One turn or mirror swaps these rows in pairs. Which row does each one swap with?
The rows were stretched afterwards, more along some directions than others.
q_302: |  .11 |  .01 |  .21 |  .09 |  .23 | -.16 | -.09 | -.07 |  .05 |  .01 |  .04 |  .07 |  .12 | -.20 |  .25 |  .09 | -.02 |  .16 | -.01 | -.19 |  .08 |
q_113: |  .00 |  .10 |  .30 | -.11 |  .05 |  .08 |  .02 |  .03 | -.06 |  .08 |  .07 | -.17 |  .11 | -.32 |  .14 |  .18 |  .03 |  .04 | -.09 | -.08 | -.02 |
q_127: | -.14 |  .08 |  .44 |  .15 |  .17 | -.34 |  .15 |  .00 | -.20 | -.05 |  .00 | -.15 |  .03 |  .02 |  .10 | -.13 |  .01 |  .16 |  .04 | -.04 |  .09 |
q_307: |  .17 | -.11 |  .34 |  .06 | -.13 |  .05 |  .22 | -.06 | -.42 | -.07 |  .27 | -.01 |  .05 |  .10 |  .17 |  .14 | -.23 |  .04 |  .00 | -.19 |  .11 |
q_614: |  .05 | -.04 |  .43 |  .11 |  .05 | -.10 |  .07 | -.14 | -.27 |  .00 |  .04 | -.17 |  .07 |  .08 |  .18 |  .05 |  .06 | -.13 | -.03 | -.31 | -.02 |
q_628: |  .08 |  .03 |  .20 |  .08 |  .20 | -.27 | -.11 | -.02 |  .04 |  .03 | -.10 |  .12 |  .19 | -.06 |  .14 | -.07 |  .00 |  .24 | -.01 | -.10 |  .11 |
q_755: |  .21 |  .05 |  .15 |  .02 | -.25 |  .05 |  .19 | -.06 | -.27 |  .01 |  .13 |  .09 |  .09 |  .21 |  .09 |  .09 | -.16 |  .06 |  .06 | -.19 |  .09 |
q_153: |  .01 | -.03 |  .15 |  .04 | -.16 |  .07 |  .24 | -.26 | -.29 |  .23 |  .08 | -.14 |  .11 |  .19 | -.10 | -.20 | -.01 | -.20 |  .00 |  .00 |  .05 |
q_680: |  .08 |  .01 |  .28 | -.12 |  .01 |  .05 | -.01 | -.12 | -.10 |  .17 |  .10 | -.19 |  .07 | -.28 |  .04 |  .22 |  .04 | -.09 | -.09 | -.11 | -.01 |
q_539: |  .19 |  .04 |  .24 | -.01 | -.13 | -.01 |  .21 | -.03 | -.37 |  .03 |  .29 | -.07 |  .06 |  .01 |  .11 |  .16 | -.25 | -.03 | -.01 | -.21 |  .06 |
q_931: |  .19 | -.06 |  .30 |  .00 | -.14 |  .21 |  .27 | -.11 | -.44 |  .08 |  .29 | -.03 |  .13 |  .09 |  .08 |  .13 | -.15 |  .07 | -.04 |  .04 |  .07 |
q_828: | -.07 | -.04 |  .29 |  .08 |  .39 | -.18 |  .01 |  .03 | -.12 |  .01 |  .05 |  .09 |  .25 | -.16 |  .17 | -.14 | -.01 |  .41 | -.05 |  .02 |  .08 |
q_941: | -.02 | -.13 |  .13 |  .09 | -.14 |  .06 |  .13 |  .01 | -.39 | -.10 |  .11 |  .01 |  .01 |  .09 |  .09 |  .16 |  .03 |  .15 |  .16 | -.06 |  .06 |
q_92: | -.02 |  .00 |  .28 |  .11 |  .37 | -.29 | -.01 | -.09 |  .05 | -.06 | -.03 |  .07 |  .17 | -.19 |  .24 |  .02 | -.07 |  .28 | -.11 | -.18 |  .05 |
q_189: |  .05 | -.05 |  .25 |  .02 | -.08 |  .18 |  .30 | -.34 | -.24 |  .18 |  .09 | -.04 |  .11 |  .18 | -.05 | -.26 | -.13 | -.23 |  .00 | -.22 |  .10 |
q_799: | -.02 |  .11 |  .28 | -.12 | -.01 |  .07 |  .09 | -.02 | -.10 |  .03 |  .14 | -.27 | -.01 | -.32 |  .14 |  .23 | -.13 | -.06 | -.07 | -.20 | -.06 |
q_597: |  .09 | -.15 |  .26 | -.05 |  .06 | -.02 |  .07 | -.20 | -.08 |  .07 |  .19 | -.01 |  .14 | -.05 |  .06 |  .04 | -.06 |  .10 | -.01 | -.05 | -.05 |
q_707: | -.14 |  .09 |  .38 |  .08 |  .07 | -.09 |  .20 | -.10 | -.16 |  .03 |  .00 | -.11 | -.03 |  .08 |  .04 | -.15 | -.10 |  .13 |  .06 | -.03 |  .18 |
q_131: |  .07 | -.06 |  .46 |  .10 |  .15 |  .06 |  .12 | -.01 | -.26 | -.08 |  .15 | -.14 |  .13 |  .10 |  .19 |  .07 |  .02 |  .01 | -.06 | -.12 |  .06 |
q_794: |  .14 | -.20 |  .29 |  .03 |  .08 | -.10 | -.07 | -.24 | -.06 |  .10 |  .13 |  .01 |  .00 | -.09 |  .13 |  .08 | -.03 |  .00 |  .09 | -.29 |  .09 |
q_868: |  .08 |  .08 |  .12 | -.09 |  .09 |  .01 |  .13 |  .01 | -.20 |  .02 |  .26 | -.06 |  .05 | -.06 |  .05 |  .11 | -.09 |  .10 |  .06 | -.25 | -.03 |
q_893: |  .21 |  .09 |  .04 | -.02 | -.20 |  .16 |  .16 | -.12 | -.17 | -.02 |  .22 | -.05 | -.06 |  .02 |  .12 |  .25 | -.26 | -.07 |  .06 | -.17 |  .05 |
q_716: | -.08 |  .15 |  .27 |  .03 |  .11 | -.25 |  .11 | -.09 | -.07 |  .06 |  .00 | -.11 | -.10 |  .04 |  .00 | -.09 | -.12 |  .08 |  .10 | -.11 | -.02 |
q_123: |  .13 | -.02 |  .29 |  .08 | -.16 |  .02 |  .19 | -.11 | -.35 | -.09 |  .30 | -.12 | -.07 |  .06 |  .23 |  .25 | -.25 | -.03 |  .05 | -.27 |  .07 |
q_957: |  .00 |  .02 |  .42 |  .08 |  .20 | -.07 |  .14 |  .05 | -.25 | -.08 |  .09 | -.07 |  .10 |  .05 |  .06 | -.10 | -.04 |  .03 |  .02 | -.16 | -.04 |
q_945: | -.05 |  .19 |  .27 | -.01 |  .09 | -.16 |  .09 | -.17 | -.03 |  .09 |  .03 | -.12 | -.06 |  .03 | -.01 | -.10 | -.20 | -.02 |  .08 | -.01 |  .08 |
q_910: | -.17 |  .17 |  .29 | -.18 |  .06 |  .35 |  .16 | -.02 |  .12 | -.11 |  .02 |  .00 |  .17 | -.02 |  .11 |  .02 | -.17 |  .21 | -.21 | -.18 |  .09 |
q_866: |  .04 |  .04 |  .19 | -.07 |  .22 | -.15 |  .09 | -.06 | -.17 |  .03 |  .24 | -.11 |  .05 | -.13 |  .13 |  .10 | -.08 |  .06 |  .03 | -.38 | -.02 |
q_938: |  .01 | -.08 |  .31 |  .06 |  .37 | -.29 | -.07 | -.02 | -.04 | -.05 |  .02 |  .10 |  .14 | -.14 |  .19 | -.04 | -.13 |  .33 | -.08 | -.17 |  .17 |
q_769: |  .02 |  .05 |  .26 |  .06 |  .35 | -.36 | -.04 |  .05 | -.04 | -.01 |  .03 |  .03 |  .14 | -.24 |  .18 | -.02 | -.13 |  .28 | -.05 | -.23 |  .06 |
q_290: | -.20 |  .27 |  .26 | -.24 |  .07 |  .26 |  .23 | -.01 |  .06 |  .00 |  .07 | -.03 |  .16 |  .01 |  .07 | -.07 | -.25 |  .15 | -.17 | -.21 |  .06 |
q_398: | -.21 |  .29 |  .22 | -.22 | -.02 |  .14 |  .14 | -.09 |  .09 | -.07 |  .09 | -.03 |  .03 |  .03 |  .06 | -.04 | -.29 |  .14 | -.08 | -.39 |  .00 |
q_414: | -.06 |  .18 |  .37 |  .00 |  .16 | -.20 |  .13 | -.09 | -.17 |  .16 |  .05 | -.15 | -.04 |  .03 |  .04 | -.21 | -.16 |  .02 |  .08 | -.05 |  .19 |
q_235: | -.06 |  .11 |  .33 |  .07 |  .16 | -.30 |  .15 | -.10 | -.11 |  .17 |  .00 | -.08 |  .06 |  .01 |  .05 | -.22 | -.02 |  .18 |  .02 | -.06 |  .04 |
q_860: |  .10 |  .13 |  .17 | -.01 | -.18 |  .16 |  .19 | -.01 | -.26 | -.05 |  .24 |  .01 |  .10 |  .09 |  .16 |  .20 | -.20 |  .23 | -.06 | -.06 | -.04 |
q_396: |  .01 |  .09 |  .39 |  .07 |  .14 | -.28 |  .08 | -.10 | -.12 |  .11 |  .00 | -.09 | -.04 |  .10 |  .00 | -.13 | -.08 |  .03 |  .07 | -.06 |  .16 |
q_822: | -.04 | -.06 |  .20 |  .01 | -.17 |  .13 |  .22 | -.29 | -.21 |  .15 |  .06 | -.03 |  .15 |  .20 | -.03 | -.15 |  .04 | -.23 |  .01 | -.17 |  .01 |
q_486: |  .12 |  .01 |  .21 |  .08 | -.18 |  .10 |  .26 | -.12 | -.36 | -.07 |  .32 | -.11 |  .02 |  .10 |  .13 |  .19 | -.27 | -.09 |  .03 | -.12 |  .01 |
q_693: |  .01 | -.06 |  .21 |  .06 |  .30 | -.21 | -.09 | -.19 |  .09 | -.05 |  .00 |  .01 |  .08 | -.18 |  .22 |  .05 | -.11 |  .15 | -.11 | -.26 |  .07 |
q_118: |  .05 | -.13 |  .27 |  .05 | -.04 |  .13 |  .23 | -.43 | -.19 |  .15 |  .05 | -.07 |  .13 |  .23 | -.01 | -.23 |  .00 | -.25 | -.04 | -.06 |  .10 |
q_154: |  .01 | -.07 |  .22 |  .11 | -.12 |  .08 |  .29 | -.29 | -.26 |  .08 |  .01 |  .04 |  .14 |  .22 |  .03 | -.15 |  .01 | -.18 |  .07 | -.23 |  .04 |
q_324: | -.05 |  .13 |  .13 | -.10 |  .09 | -.11 |  .17 |  .05 | -.21 | -.04 |  .22 | -.08 | -.02 | -.12 |  .10 |  .05 | -.11 |  .13 |  .15 | -.32 | -.08 |
q_503: | -.14 |  .22 |  .35 | -.25 | -.04 |  .27 |  .21 |  .01 | -.05 |  .02 |  .05 |  .04 |  .19 |  .05 |  .00 | -.01 | -.14 |  .14 | -.15 | -.16 |  .12 |
q_378: | -.01 | -.03 |  .21 | -.03 | -.10 |  .12 |  .25 | -.34 | -.11 |  .08 |  .04 | -.08 |  .15 |  .17 | -.07 | -.13 | -.06 | -.15 | -.13 | -.09 |  .07 |
q_678: | -.04 | -.03 |  .17 |  .01 | -.16 |  .16 |  .27 | -.26 | -.14 |  .07 | -.02 |  .01 |  .11 |  .22 | -.05 | -.23 | -.07 | -.20 |  .01 | -.19 |  .08 |
q_190: |  .05 | -.08 |  .07 | -.03 | -.13 | -.03 |  .08 | -.15 | -.21 |  .00 |  .02 | -.05 | -.15 |  .04 |  .11 |  .14 | -.10 | -.08 |  .18 | -.25 |  .14 |
q_59: | -.01 |  .03 |  .29 |  .07 |  .09 | -.06 |  .08 | -.12 | -.13 |  .07 | -.08 | -.11 |  .04 | -.04 |  .09 | -.03 |  .00 | -.15 | -.04 | -.37 | -.03 |
q_989: |  .09 | -.12 |  .32 | -.05 |  .15 | -.05 | -.05 | -.23 |  .02 |  .06 |  .08 |  .07 |  .14 | -.13 |  .15 |  .09 |  .05 |  .19 | -.08 | -.05 | -.02 |
q_294: |  .04 | -.02 |  .25 |  .12 |  .26 | -.15 | -.08 | -.03 | -.05 | -.01 |  .03 |  .10 |  .29 | -.11 |  .24 |  .03 |  .08 |  .36 | -.13 | -.06 | -.04 |
q_612: | -.05 | -.20 |  .20 |  .13 |  .04 | -.18 |  .09 |  .03 | -.35 | -.02 | -.04 | -.02 |  .12 |  .02 |  .12 |  .11 |  .17 |  .20 |  .11 | -.02 |  .11 |
q_976: | -.07 |  .35 |  .25 | -.21 | -.04 |  .05 |  .19 | -.08 | -.05 |  .07 |  .28 | -.13 | -.07 |  .06 |  .03 | -.05 | -.37 | -.08 |  .03 | -.36 | -.01 |
q_293: |  .06 | -.05 |  .46 |  .14 |  .18 |  .01 |  .15 | -.01 | -.30 |  .02 |  .15 | -.19 |  .13 |  .06 |  .12 | -.02 | -.02 | -.07 | -.04 | -.16 | -.01 |

q_678 pairs with q_396
q_113 pairs with q_868
q_799 pairs with q_866
q_938 pairs with q_307
q_828 pairs with q_931
q_794 pairs with q_190
q_910 pairs with q_131
q_189 pairs with q_414
q_976 pairs with q_59
q_123 pairs with q_693
q_612 pairs with q_597
q_294 pairs with q_860
q_769 pairs with q_539

